[[146 104 149 126 147 132]
 [123 146 130 147 152 153]
 [107 153 112 116 139 128]] ==> 146

[[125 130 131 106]
 [132 144 132 135]
 [128 143 138 128]] ==> 144

[[143 122 133 130 116 121 103]
 [121 115 108 128 110 130 139]
 [131 126 112 138 133 106 118]] ==> 115

[[109 115 120 139 109 155 151]
 [134 139 136 126 152 122 130]
 [125 102 104 140 121 136 133]] ==> 139

[[119 133 141 125 157 131]
 [156 121 143 128 133 135]
 [139 131 150 138 134 151]] ==> 121

[[126 142 118 137]
 [153 123 112 116]
 [141 129 103 121]] ==> 123

[[127 128 131 106 111 147]
 [132 130 131 136 109 108]
 [131 128 129 108 148 135]] ==> 130

[[157 102 142 154 102  98 139]
 [127 154 100 103 127 144 124]
 [154 109 141 138 112 100 122]] ==> 154

[[131 116 139 103 131 129 129]
 [124 116 139 103 131 129 129]
 [127 127 130 132 128 127 129]] ==> 116
---
[105 134 125 117] Answer: 105, 117

[[129 127 126 142 150 117]
 [133 123 125 108 113 142]] Answer: 129, 142

[100 132 131 118 116 140] Answer: 100, 140

[157 152 118 120 102] Answer: 157, 102

[[112 138 113 106 150 124]
 [129 105 108 136 128 134]
 [152 143 142 145 107 136]] Answer: 112, 136

[136 133 117 152 139 122 133] Answer: 136, 133
---
[[116 145 146 112 137 111]
 [144 149 126 111 110 148]] 145

[148 128 101 138 140 156 144] 128

[153 125 115 137 128] 125

[108 158 143 118] 158

[[105 125 154 141 112 112 120]
 [111 127 148 135 116 115 126]
 [113 126 149 136 113 113 132]] 125

[[126 142 148 105 133 111]
 [133 114 102 127 128 151]] 142
---
[[145 122 129 112 118 135 128]
 [145 138 151 155 133 117 138]]
145, 138

[[143 150 104 109 131]
 [152 132 141 103 103]
 [114 104 151 156 117]]
143, 117

[120 102 155 153]
120, 153

[138 127 111 129 101]
138, 101

[[143 145 121 117 106 147]
 [112 114 131 138 147 105]
 [149 145 123 121 108 150]]
143, 150

[157 150 104 111 143 139 120]
157, 120

[146 105 149 135 127 105 122]
146, 122

[146  99 155 134]
146, 134

[131 115 149 155]
131, 155

[[140 135 105 112 117]
 [141 117 115 117 125]]
140, 125
---
[[ 98 156 150 131 109 126 154 132 143 140 126]
 [105 151 147 135 120 131 150 125 138 135 122]
 [148 112 108 140 146 124 116 118 126 137 137]
 [105 150 145 127 111 130 146 133 137 136 126]
 [109 140 141 114 104 126 137 146 130 133 132]] value 140

[[127 124 118 134 128 118]
 [139 129 146 104 131 126]
 [120 141 141 118 110 125]
 [114 113 107 148 125 143]
 [119 114 117 138 128 132]] value 114

[[140 135 123 129 123 142 110 137 136 128 131]
 [126 117 120 121 120 139 101 125 120 132 131]
 [130 133 127 126 137 130 125 124 125 130 109]
 [131 133 132 125 123 129 143 138 140 133 140]
 [136 130 119 139 123 134 100 120 124 118 133]
 [136 131 130 127 136 135 134 146 132 123 120]
 [126 130 131 116 122 129 138 125 135 144 135]
 [127 125 129 117 135 134 130 137 127 134 115]
 [123 121 124 129 132 127 116 120 115 123 117]
 [116 118 133 122 130 120 146 131 123 131 128]
 [123 117 120 123 121 139 101 125 121 131 130]
 [124 123 127 119 134 135 125 135 125 133 112]] value 123

[[117 143 116 112 139 142 124 120 119 128 137]
 [143 108 135 150 111 110 140 132 142 119 120]
 [125 113 144 138 136 121 128 144 124 138 137]
 [110 133 130 114 152 138 114 136 111 144 152]
 [117 117 142 136 141 129 130 143 118 136 136]
 [122 108 147 146 136 123 133 147 123 135 133]] value 108

[[127 116 117 120 113 132 125 141 151 129 108 150 116]
 [131 130 141 108 129 126 135 135 135 129 112 114 131]
 [139 126 126 140 135 128 144 116 119 147 139 143 134]
 [140 126 131 123 125 146 113 134 105 123 113 137 135]
 [114 114 112 130 115 148 150 131 131 144 151 149 151]
 [125 123 105 144 129 121 152 112 142 117 132 115 104]
 [144 145 140 132 104 128 150 118 135 146 114 137 144]] value 145

[[141 121 129 144 130 136 121 152 127]
 [139 125 132 130 134 129 125 128 130]
 [123 131 128 117 129 123 132 112 128]
 [136 127 130 128 131 129 125 126 131]
 [130 124 129 136 128 132 126 141 122]
 [140 126 131 129 133 129 125 128 133]
 [134 119 130 149 127 137 127 158 122]
 [112 133 121 125 120 128 126 127 124]
 [127 123 129 137 128 132 127 141 120]
 [129 127 130 122 133 127 129 117 124]] value 127

[[121 104 146 138 120 150 133 125 113 106 136 145 153]
 [140 111 109 128 110 112 140 145 111 119 142 146 130]
 [106 113 123 132 112 120 131 141 106 107 123 115 129]
 [142 111 109 108 115 139 137 138 114 131 116 151 146]
 [126 112 105 114 127 106 144 139 114 136 140 130 130]
 [147 112 116 152 123 150 144 127 140 117 136 123 144]] value 112
---
[[105, 115, 127, 104], [126, 131, 130, 133], [135, 119, 127, 143]] result: 115
[[151, 157, 142, 117, 138], [136, 126, 104, 126, 133], [146, 125, 137, 113, 144]] result: 142
[[140, 100, 119, 139, 129], [146, 104, 128, 146, 126], [140, 100, 123, 140, 132]] result: 119
[[155, 137, 115, 129, 133], [129, 134, 131, 127, 132], [124, 121, 137, 124, 120]] result: 115
[[139, 131, 122, 133, 125], [135, 129, 130, 129, 127], [140, 135, 142, 121, 150]] result: 122
[[133, 117, 131, 130, 147, 152, 126], [135, 128, 137, 136, 132, 138, 113], [117, 124, 114, 132, 110, 153, 122]] result: 147
[[144, 138, 127, 130, 155, 112], [108, 125, 138, 127, 122, 151], [131, 138, 121, 124, 144, 132]] result: 130
[[119, 134, 139, 142], [106, 140, 148, 151], [101, 145, 153, 157]] result: 134
[[133, 132, 136, 154], [112, 148, 105, 143], [108, 146, 99, 144]] result: 132
---
[107 155 150 146 148] value 148
[134 107 126 124 129] value 126
[117 116 151 130 126] value 126
[143 124 155 122 144] value 143
[127 111 114 151 134] value 127
[125 152 149 119 142] value 142
---
[101 106 127 135 150] value 101
[152 129 122 126] value 152
[150 156 138 133 104 121] value 150
[127  99 119 108] value 127
[133 134 104 117 105 114 121] value 133
[151 121 125 121 123 131] value 151
---
[[130 130 130 145 152 150 152]
 [128 136 149 151 150 154 152]] ans = 154

[142 106 121 121 105 131 109] ans = 131

[156 147 118 117 137 137] ans = 137

[106 128 127 111] ans = 127

[102 132 114 128 117] ans = 128

[[127 142 133 140]
 [111 156 120 128]
 [105 145 115 138]] ans = 115

[[107 144 151 131 111 116 120]
 [117 148 139 107 117 129 144]
 [104 147 150 111 128 109 124]] ans = 109

[125 155 126 112 129 131] ans = 129

[127 157 135 128 119 119] ans = 119

[112 115 114 103 117 106] ans = 117
